Each row has a name. Each piece below is followed by the name of the row it came from, unless a question asks for something else. Each question is about the rows just above it.

R: 2.477  0.453  0.410  0.199  1.431  -1.198  -0.890  0.163  1.245  0.219  1.176  0.908  -3.070  3.429  2.605  3.180  -1.434  2.240  0.109  -1.799  -0.381  0.987  -0.299  -1.392  -1.301  -4.078  0.824  -3.072
J: 1.332  0.388  1.181  -0.165  1.200  -1.669  -0.214  0.561  6.805  -2.183  0.011  -2.504  -5.467  1.460  0.622  1.466  -1.583  -1.104  0.192  -0.381  -1.898  2.093  -2.140  -1.106  1.065  -3.467  2.341  -0.141
S: 1.333  0.388  1.181  -1.173  0.509  -0.369  0.292  -0.224  3.629  -1.980  0.669  0.150  -3.958  -0.062  3.456  1.645  -2.070  0.440  -2.134  -0.992  0.602  -0.613  -2.812  -2.078  1.265  -1.285  0.692  -0.058
Q: 1.466  -1.669  -2.140  -1.106  -2.183  -3.467  -0.165  6.805  1.065  1.181  0.622  2.093  0.011  0.561  0.388  1.461  1.332  -0.214  -1.583  -1.898  -2.504  -5.467  -1.104  1.200  0.192  -0.381  2.341  -0.141
Y: 3.168  2.500  -0.303  0.180  -1.250  0.309  -0.298  -0.440  3.586  0.199  0.464  -1.604  -4.540  -1.090  3.672  2.434  -2.066  0.258  -0.613  -2.416  -2.845  0.054  -0.674  -0.502  -1.966  -2.835  2.242  -0.846
U: 2.893  -0.314  -1.835  -0.475  -0.012  -0.369  0.293  -0.224  2.765  -2.469  0.386  -0.243  -8.497  1.969  2.300  4.243  -0.362  0.980  2.978  1.500  -3.080  0.545  -2.374  -2.780  -2.356  -1.817  2.251  -0.649
Z: 2.893  -0.314  -1.835  -0.475  -0.012  -0.369  0.293  -0.224  2.765  -2.469  0.386  -0.243  -8.497  1.969  2.300  4.243  -0.362  0.980  4.837  -1.540  -1.660  4.128  -0.345  -4.194  -3.146  -0.639  2.597  -0.910
W: 2.222  1.031  -0.906  -0.467  0.175  -1.633  -0.219  -1.090  -1.863  -0.003  -1.049  -1.736  -5.104  1.458  1.609  1.307  -1.326  3.119  5.410  0.782  -0.013  1.110  1.318  -0.547  0.188  -2.331  1.769  -2.402
C: 4.558  0.564  1.292  -0.221  -0.115  0.016  0.652  -0.277  4.010  -0.251  2.820  -0.823  -3.955  1.661  1.282  0.562  -2.408  2.006  0.933  2.103  -2.242  0.778  -2.721  -2.568  -3.219  -2.644  1.372  -1.143
Go on from 2.820  -0.823 to the end of its row. -> -3.955  1.661  1.282  0.562  -2.408  2.006  0.933  2.103  -2.242  0.778  -2.721  -2.568  -3.219  -2.644  1.372  -1.143
-1.966  -2.835  2.242  -0.846  3.168  2.500  -0.303  0.180  -1.250  0.309  -0.298  -0.440  3.586  0.199  0.464  -1.604  -4.540  -1.090  3.672  2.434  -2.066  0.258  -0.613  -2.416  -2.845  0.054  -0.674  -0.502 is which row reordered? -> Y
Go on from 1.332  0.388  1.181 to the end of its row. -> -0.165  1.200  -1.669  -0.214  0.561  6.805  -2.183  0.011  -2.504  -5.467  1.460  0.622  1.466  -1.583  -1.104  0.192  -0.381  -1.898  2.093  -2.140  -1.106  1.065  -3.467  2.341  -0.141
Put -0.141  2.341  -3.467  1.065  -1.106  -2.140  2.093  -1.898  -0.381  0.192  -1.104  -1.583  1.466  0.622  1.460  -5.467  -2.504  0.011  -2.183  6.805  0.561  -0.214  -1.669  1.200  -0.165  1.181  0.388  1.332 back in order: which row is it? -> J
The one value in R and Y: -> 0.199

L: -1.987  -1.226  1.448  -1.405  2.002  -0.753  4.426  0.648
X: 0.519  -1.987  -0.806  -4.577  -3.131  2.038  0.287  2.609
T: 2.917  4.967  -2.663  1.487  1.444  2.492  -0.492  -0.522
F: 4.199  -0.308  0.192  -6.174  -3.563  4.245  -0.561  2.608
H: 2.637  5.574  1.448  -7.548  4.726  2.091  -0.562  2.351
A: 2.637  5.574  2.609  -7.548  4.726  2.091  -0.562  2.351
P: 3.318  1.742  -0.739  5.769  1.445  2.492  -1.986  0.986
After 2.609  -7.548  4.726  2.091, its row goes on with -> -0.562  2.351
Shared by X and L: -> -1.987
The rest of the row after 1.444  2.492: -> -0.492  -0.522
After 3.318  1.742  -0.739  5.769  1.445, its row goes on with -> 2.492  -1.986  0.986
The one value in X and A: -> 2.609

kunoz: 4.425  2.753  -2.110  -4.683  -1.095  -3.104  -5.029
gil: -1.526  -0.453  -3.460  2.456  3.821  -2.002  3.521
tadu: -1.161  0.684  -1.816  -1.526  -3.314  -1.627  6.431
fezo: -2.873  3.336  1.380  -2.558  2.402  1.080  -5.723
Lubu: 5.800  -1.674  0.180  2.890  -4.593  -0.181  -2.429
sol: -0.611  3.084  2.745  -5.362  -0.896  1.376  4.467
Fosom: 4.425  -5.029  2.753  -3.103  -4.683  -2.110  -1.095
seg: -0.301  -5.013  -1.773  2.020  7.875  1.316  -0.464
lare: -6.554  0.827  3.007  0.740  -1.228  1.539  1.326
kevel: -6.614  -1.427  1.034  2.890  -4.593  -0.181  -2.430
Reto: -5.261  2.832  0.600  -0.611  0.975  0.134  -3.574
fifif: -1.526  2.456  3.521  -3.460  3.820  -0.453  -2.002
asked: -1.161  0.684  -1.816  -1.526  -3.314  -1.627  6.431 -> tadu
Put -5.029  -4.683  -3.104  -2.110  -1.095  2.753  4.425 back in order: which row is it? -> kunoz
Shared by tadu and gil: -> -1.526
After 0.827  3.007  0.740  -1.228, its row goes on with -> 1.539  1.326
Which row holds these entries in another order? 3.521  -1.526  2.456  -3.460  -0.453  -2.002  3.821 -> gil
Which value is in both sol and Reto? -> -0.611

K: -0.150  1.620  -1.192  -1.502  -2.293  1.203  2.109  -5.287  -0.956  3.975  5.212  0.053  -1.110  -3.387  -5.288  7.205  0.318  -1.827  0.577  -1.369  2.432  4.839  1.565  -2.155  -4.707  0.726  -0.325  1.501  1.730  5.049  0.362  2.868  1.761  -1.557  3.321  3.806  0.020  -2.349  -1.139  -1.905  -2.581  1.595  -6.007  -4.294  4.854  3.141
E: -0.150  1.620  -1.192  -1.502  -2.293  1.203  2.109  -5.287  -0.956  3.975  5.212  0.053  -1.110  -3.387  3.972  7.205  0.318  -1.827  0.577  -1.369  2.432  4.839  1.565  -2.155  -4.707  0.726  -0.325  1.501  1.730  5.049  0.362  2.868  1.761  -1.557  3.321  3.806  2.847  0.520  1.070  0.330  0.932  -3.419  5.915  6.457  -2.127  -1.474
G: -2.581  -4.707  4.854  -1.905  0.318  5.049  -4.294  0.726  0.362  1.501  1.595  3.321  1.565  -6.007  -5.287  7.205  3.972  1.761  4.839  -3.387  -0.956  1.730  -1.502  -1.140  3.806  0.577  5.212  1.203  -1.110  0.053  -0.325  -1.827  2.432  -1.192  2.868  1.620  3.975  -1.369  -0.150  -2.155  -2.349  -2.293  3.141  0.020  -1.557  2.109
After -3.387  -0.956, its row goes on with -> 1.730  -1.502  -1.140  3.806  0.577  5.212  1.203  -1.110  0.053  -0.325  -1.827  2.432  -1.192  2.868  1.620  3.975  -1.369  -0.150  -2.155  -2.349  -2.293  3.141  0.020  -1.557  2.109
Which row holds these entries in another order? -2.581  1.595  -6.007  -4.294  4.854  3.141  -0.150  1.620  -1.192  -1.502  -2.293  1.203  2.109  -5.287  -0.956  3.975  5.212  0.053  -1.110  -3.387  -5.288  7.205  0.318  -1.827  0.577  -1.369  2.432  4.839  1.565  -2.155  -4.707  0.726  -0.325  1.501  1.730  5.049  0.362  2.868  1.761  -1.557  3.321  3.806  0.020  -2.349  -1.139  -1.905 -> K
Go on from -5.287  7.205 to the end of its row. -> 3.972  1.761  4.839  -3.387  -0.956  1.730  -1.502  -1.140  3.806  0.577  5.212  1.203  -1.110  0.053  -0.325  -1.827  2.432  -1.192  2.868  1.620  3.975  -1.369  -0.150  -2.155  -2.349  -2.293  3.141  0.020  -1.557  2.109

N: 0.332  -1.674  2.444  7.837  3.776  -1.501  -3.196  -2.877  -3.435  5.039  1.665  -0.762  4.556  0.533  2.861  -6.115  -0.614  -0.938  -0.021  0.855  -0.818  1.421  6.243  -4.327  1.820  2.603  1.664  1.042  -3.179  5.128  4.047
B: 5.572  1.957  6.242  5.128  4.839  -1.917  -7.080  0.533  3.710  4.595  2.134  -3.390  0.514  -1.890  -1.432  -3.384  -1.716  1.664  0.374  -3.002  -2.613  0.595  -2.062  1.166  3.776  -3.435  1.042  1.422  -2.136  0.531  5.151
V: 5.039  2.444  6.243  5.128  -0.818  0.854  0.533  1.820  2.861  -1.674  -0.614  -3.179  0.332  -2.877  -4.327  -6.115  -3.196  -0.762  1.664  -1.501  -0.021  2.603  -0.938  4.556  3.776  -3.435  1.042  1.421  1.665  4.047  7.837
The rest of the row after 6.242  5.128: -> 4.839  -1.917  -7.080  0.533  3.710  4.595  2.134  -3.390  0.514  -1.890  -1.432  -3.384  -1.716  1.664  0.374  -3.002  -2.613  0.595  -2.062  1.166  3.776  -3.435  1.042  1.422  -2.136  0.531  5.151
asked: 5.039  2.444  6.243  5.128  -0.818  0.854  0.533  1.820  2.861  -1.674  -0.614  -3.179  0.332  -2.877  -4.327  -6.115  -3.196  -0.762  1.664  -1.501  -0.021  2.603  -0.938  4.556  3.776  -3.435  1.042  1.421  1.665  4.047  7.837 -> V
Go on from 3.776  -3.435  1.042  1.421 to the end of its row. -> 1.665  4.047  7.837
-2.877  3.776  1.664  -0.762  -6.115  -4.327  -0.021  -0.938  4.047  5.039  0.854  2.603  2.861  2.444  0.332  -3.435  1.665  4.556  -1.501  -0.818  -3.196  5.128  1.421  0.533  1.820  7.837  6.243  -1.674  -3.179  1.042  -0.614 is which row reordered? -> V

Mig: 0.796  1.056  -1.418  4.995  -0.436  0.254  0.116  -2.162  -1.039  0.550  -0.713  -6.940  -0.374
fos: 0.797  1.056  -1.398  -1.679  4.994  -0.907  0.116  -2.162  0.707  0.550  -1.195  -6.039  -0.374
degu: 0.796  1.056  -1.418  -1.679  -0.436  0.254  0.116  -2.162  -1.039  0.550  0.837  4.994  -0.374
The row with 0.796  1.056  -1.418  4.995  -0.436  0.254  0.116  -2.162  -1.039  0.550  -0.713  -6.940  -0.374 is -> Mig
Go on from 0.550  -0.713 to the end of its row. -> -6.940  -0.374
After 4.994  -0.907, its row goes on with -> 0.116  -2.162  0.707  0.550  -1.195  -6.039  -0.374

filu: -0.490  -0.276  1.835  2.116  -4.404  -5.366
ketud: 3.868  -3.694  -7.201  -6.067  -4.532  -7.094
Ruz: -1.085  3.341  6.604  9.322  4.118  1.175
voka: 4.893  -2.414  -4.346  -4.635  -3.736  -7.852
Zimo: -0.489  -0.276  1.150  1.753  -3.736  -7.851
zifu: -0.490  -0.276  1.835  2.116  -0.185  0.065
The rest of the row after 2.116  -0.185: -> 0.065
Go on from 9.322  4.118 to the end of its row. -> 1.175
Go on from 1.150  1.753 to the end of its row. -> -3.736  -7.851
Which row holds these entries in another order? 9.322  4.118  1.175  -1.085  3.341  6.604 -> Ruz
After -0.489  -0.276  1.150  1.753  -3.736, its row goes on with -> -7.851

lut: -3.491  8.454  0.841  1.230  5.258  0.669  2.967  4.664  -6.222  -1.645  1.415  0.786  6.056  3.785  -2.916  -2.580  -8.038  -2.854  3.738  5.341  7.073  -3.177
bofug: 5.805  -6.032  0.444  -5.163  -3.989  -8.052  8.301  -6.727  -2.560  8.065  -8.362  4.591  6.061  1.922  3.067  -3.833  2.245  4.705  3.379  -8.244  1.722  3.942
nozo: -3.802  -2.273  0.381  -0.495  3.188  -1.531  -7.617  4.667  -3.456  -1.600  -7.669  2.095  4.460  2.847  -0.030  5.258  0.136  3.272  5.307  -2.220  -8.065  -2.734
ludul: 0.383  0.383  4.211  5.897  -2.903  0.107  -2.065  8.216  3.538  1.311  -7.891  3.451  -4.930  0.437  7.447  2.167  0.348  5.874  5.787  -0.209  7.225  3.923
Rutim: -7.494  8.252  6.989  0.671  -1.037  3.363  4.756  3.829  4.490  8.287  3.663  4.812  7.966  1.917  -7.135  -4.066  5.576  -0.237  7.071  -4.380  -2.055  -0.059
Which value is in both nozo and lut? -> 5.258
-7.891  3.451  -4.930  0.437  7.447  2.167  0.348  5.874  5.787  -0.209  7.225  3.923  0.383  0.383  4.211  5.897  -2.903  0.107  -2.065  8.216  3.538  1.311 is which row reordered? -> ludul
3.923  7.225  -0.209  5.787  5.874  0.348  2.167  7.447  0.437  -4.930  3.451  -7.891  1.311  3.538  8.216  -2.065  0.107  -2.903  5.897  4.211  0.383  0.383 is which row reordered? -> ludul
The rest of the row after 4.591  6.061: -> 1.922  3.067  -3.833  2.245  4.705  3.379  -8.244  1.722  3.942

Puf: -3.661  -3.500  2.580  -3.203  -3.202
Kat: 5.264  2.580  2.581  -3.202  4.499
Kefeb: -3.661  -3.500  0.229  -4.458  -8.736
asked: -3.661  -3.500  0.229  -4.458  -8.736 -> Kefeb
Which row holds -3.661  -3.500  2.580  -3.203  -3.202? -> Puf
Go on from 2.580  -3.203 to the end of its row. -> -3.202
The rest of the row after 2.581  -3.202: -> 4.499

Rez: 5.654  3.796  7.290  1.985
Gisil: 7.290  -3.173  -3.171  7.291
tuke: 5.655  -3.173  -3.172  1.985
Bam: 5.229  3.796  -3.172  2.057
After 5.654  3.796, its row goes on with -> 7.290  1.985
Shared by tuke and Rez: -> 1.985
The rest of the row after 3.796  7.290: -> 1.985
Go on from 5.654  3.796  7.290 to the end of its row. -> 1.985
Shared by tuke and Bam: -> -3.172
The one value in Gisil and Rez: -> 7.290
The rest of the row after -3.173  -3.172: -> 1.985

